In the rows, 128 means zero.
Each named turn below is shown by a few rows before and after it. Which turns, in which order, take the first row of each later pair to the second? The first pair is answered.
Q_546:
[156 136 122 128 125  89 134 103 166 124 118 143 130 141 151 142 114 126
 111  92 116 158 149 100 143 129 107 146 140 152 130] |-> [107 134  91 112 117 120 150  84 152 145 111 143 120 142 158 130 150 125
 118 115  98 165 130 144 109 140 143 134 123 141 142]
[ 97 118 122 128 122 152 156  88 114 129 170 121 136 150 143 127 155 103
 141 109 126 139 104 128 133 172 158 103 109 118 135] |-> [148 111 146 146 137 131 164 128  99 113 143 128 121 140 138 158 117 100
 151 104 142 150 111 102 171 161 132  98 111 143 120]
[138 186 121 134 140 120 140 137 126 131 100 133 170 103 144 188  75 107
 123 192 143 110 134 142 154 137  86 153 138 132  93] |-> [ 95 201 107 120 120 124 132  97 148 144 133 128 185 114 145 152 102 104
 105 189 138  97 129 143 137 146 104 161 153 113 107]
Q_188:
[131 140 129 147 148 131  97 132 111 123 140 123 130 141 126 148 131 131
 125  90 142 155 164 106 131  95 137 124 124 131 124] |-> [124 146 116 157 143 123 126 121 119 119 152 134 128 145 133 160 120 116
 135 121 116 161 168 125 103 135 120 130 111 147 120]
[106 106 123 142 130 144 110 104  55 170 110 141  95 131 128  76 193 128
 151 121 104 160  99 205 113 147 193  70  68 124 141] |-> [150  90 143 151 143 133 115 136  41 153  75 139  85 122 124 102 169 138
 168 109 120 165 112 187 150 128 182  63  63 137 125]
[120 120 151 155 132 158 125 167  95 131  86 127 102 106 131 135 130 145
 145 128 157 126 109  99 116 113 155 115 124 122 133] |-> [107 129 125 158 119 155 154 149 106 130 108 135 109 116 138 147 127 127
 148 162 125 121 113 123  72 165 142 120 115 138 136]
Q_606:
[130 135  98 105 102 155 185  83  89 193 104  85 139  90 116 112 143  92
 130 152 122 139 130 118 146 143 128 124 133  98 108] |-> [128 135 107 107 109 157 186  90  82 196 102  87 137  87 117 113 144  96
 135 152 116 143 131 120 150 137 129 121 134  96 107]
[130 141 122  92 120 159 110 146  86 144  82 149 135 108 140 124 153  92
 178 170 118 132 122 168 107 145 170 134 107 191 113] |-> [142 142 116  88 111 146 120 135  97 137  89 158 131 110 140 136 148  79
 172 186 118 130 128 164  99 161 160 139 110 200 118]
[162 123 125 132 184 150 156 139  99 122 115 147 110 114 138 162 141 141
 131 117 114 112 111 148 159 118 123 112 102  96 118] |-> [173 124 121 142 176 131 176 138 108 122 127 151 113 122 139 176 125 127
 130 133 107 117 113 147 158 144 105 120  98 105 120]
Q_977:
[159 160 119 123 121 118  76 101 162 129 148 130  87 139 116 135 122 121
 108 136 130  97 119  72 124 122  98 124 148 105 142] |-> [150 156 120 114 141 142  64 117 134 139 122 125  78 125 120 127 131 142
 125 125 138 105 102  78 144  93 117 103 145  98 140]
[113 116  94 125 151 139 164 148 118 163 131 125 117 132 162 118 162 116
 164 148  88 138 118 151  76 149 177 111  96 119 134] |-> [173 121 114 151 139  88 174 161 145 129 152 129 132 138 149 152 106  92
 148 151  92 136 148 117  96 167 120 143 118 146 130]
[152 152 108 145  93 147 139 100 154 154 172 136 158 157 135  81 180 106
 136 162 138 126 149 142 151 154 146 161 125 116 156] |-> [206 143 142 160 113 129 132 143 139 136 146 132 152 150 127 111 147 110
 143 137 170 129 160 107 203 120 125 156 130 133 142]
Then:
(2 to 3 turns a pair)
[159  96  86 113 151 153 122 129 105 142 113  72 130 138 130 111  73 167
 118 124 164 115 144 115 177  49 160  97  99 158  99] |-> [134  97  71 103 152 172 130 123  96 154 113  78 130 136 139 103  90 169
 124 135 151 117 133 138 155  56 177  93  90 155 102] -> Q_546 Q_546
[ 83 133 101 118 144 166 153 113 107 145 129 118 125 113 152 120 160 125
 146 154  86 135  99 177  85 153 165 102 110 128 125] |-> [132 121 117 136 163 146 170 155  87 127 104 121 111 107 151 157 122 130
 180 158  97 150 108 173 115 145 134  96 101 156 103] -> Q_188 Q_188
[ 49 155 115 107  98 151 104  64 156 154 179 143 150 142 130  75 168 123
  85 145 124  98 113 116  95 129 163 150 166 101 155] |-> [154 147 152 150  95  79 129 109 175 105 179 143 147 149 118 140  80  94
  86 153 132 108 161  65 134 156  85 173 170 146 136] -> Q_977 Q_188
[123 139 147 138 129 121 114 172  96 122  99 168 101  81 131 160 113 184
 141 129 163 125  80 142 142  81 125 131 108  94 158] |-> [ 80 151 129 119 108 135 108 139 116 137 122 163 116  92 135 126 145 177
 122 135 150 110  72 158 109  94 147 141 113  75 174] -> Q_188 Q_188
[ 86 122 139 111 119 135  72  80 147 165 149  93 142 123 129  77 164 144
  85  65 147 106 113 114 138  87 147 121 179  98 140] |-> [ 67 129 132 105 120 144  79  71 143 172 140  95 142 120 136  71 178 139
  97  74 146 111 102 124 127  92 154 113 172 100 143] -> Q_546 Q_546 Q_977
[ 71 130 104 110 126 155 151  94 124 158  99 113 144 135 161  79 184 115
 105 177  75 127 107 176  62 137 168 126 129 137  88] |-> [193 118 181 146 138  84 113 141 143 110  96 101 147 132 135 113 101 116
  77 110 130 131 157  66 170  88 103 152 174 155  67] -> Q_977 Q_188 Q_188
[ 90 145 115 107 124 155 102 107 129 149 124 137 126 131 138  92 179 141
 121 122 129 126 101 153 125 103 160 124 134  83 134] |-> [ 85 149  96 111 124 153 132 105 127 153 134 144 127 134 139 109 168 121
 134 155 107 131 103 179  92 142 148 129 114 102 137] -> Q_546 Q_977
[116 120  96 119 165 195 134 142  89 171  70 147 130  91 154 126 241 124
 107 146 137 112 106 131 108  91 160 139 140 149 162] |-> [124 121 114 122 158 187 108 135 106 170  75 136 140  90 146 111 233 124
  82 121 153 112 113 101 131  70 159 143 161 139 167] -> Q_188 Q_977 Q_188
[191 121 148 126 129  89 133 155 137 113 131 133 129 136 114 154  90 122
 123 122 139 128 144  82 162 138  88 130 139 158 126] |-> [168 120 121 125 127 109 175 156 115 120 116 145 119 134 135 172 103 119
 154 154 111 138 129 140 120 171  94 113 105 167 129] -> Q_977 Q_977 Q_546
[123  89 154  73 124 162  90  96 109 139  73 137 127  89 138  64 183 167
 172 100 155 117 138 116 164  88 187  94 146 102 108] |-> [131  92 159  74 122 150  80  95 121 144  84 133 137  92 130  67 172 167
 157  91 159 119 144 101 177  82 182 106 155 100 105] -> Q_546 Q_546
[119  89 149 118 154 146 132 154  95 124  75 134 119 106 149 140 138 145
 160  89 137 144 116 150 154  69 135  94 107 142 127] |-> [ 87 110 142 106 114 135 102  85 171 134 150 129 158 131 137  99 165 135
  95  80 133 117 135 117 143  91 136 133 156 101 145] -> Q_546 Q_977
[155  92 130 121 129  92 146  78 157 109 169 108 129 125 117 123 117  88
 112 172 136 146 145 116 167 144  90 147 144 150 133] |-> [136  87 114 113 143 114 171  92 123 121 142 118 104 116 130 134 124  86
 149 197 118 161 132 156 140 152  99 122 103 162 136] -> Q_977 Q_188
[115 129  98 123 127 126 174 138 110 136 103 148 124 121 131 145 127 114
 159 177 105 132 107 154  97 161 119 121  91 144 132] |-> [135 120 115 125 141 127 161 162  88 137  85 151 114 111 129 146 128 121
 169 160 117 135 103 151 120 136 122 105  91 147 133] -> Q_977 Q_977
[151 122 127 143 133 126 155 123 115 124 107 135 110 114 123 158 116 114
 160 153 109 137 129 144 103 140 111 118 103 153 118] |-> [137 120 115 134 128 127 157 115 114 127 106 133 118 113 120 149 129 117
 161 153 100 134 126 152 101 142 123 115 104 147 123] -> Q_977 Q_977
[ 69 157  88  82 118 142 129 105 157 111 144 103 120 131 132 109 179 101
 112 181 113 106 158 109 118 151 155 182 146  88 150] |-> [123 153 118  96 116 112 118 123 171  87 149  99 131 130 114 131 148  99
 101 159 138 107 178  64 157 139 118 195 171  95 140] -> Q_546 Q_546
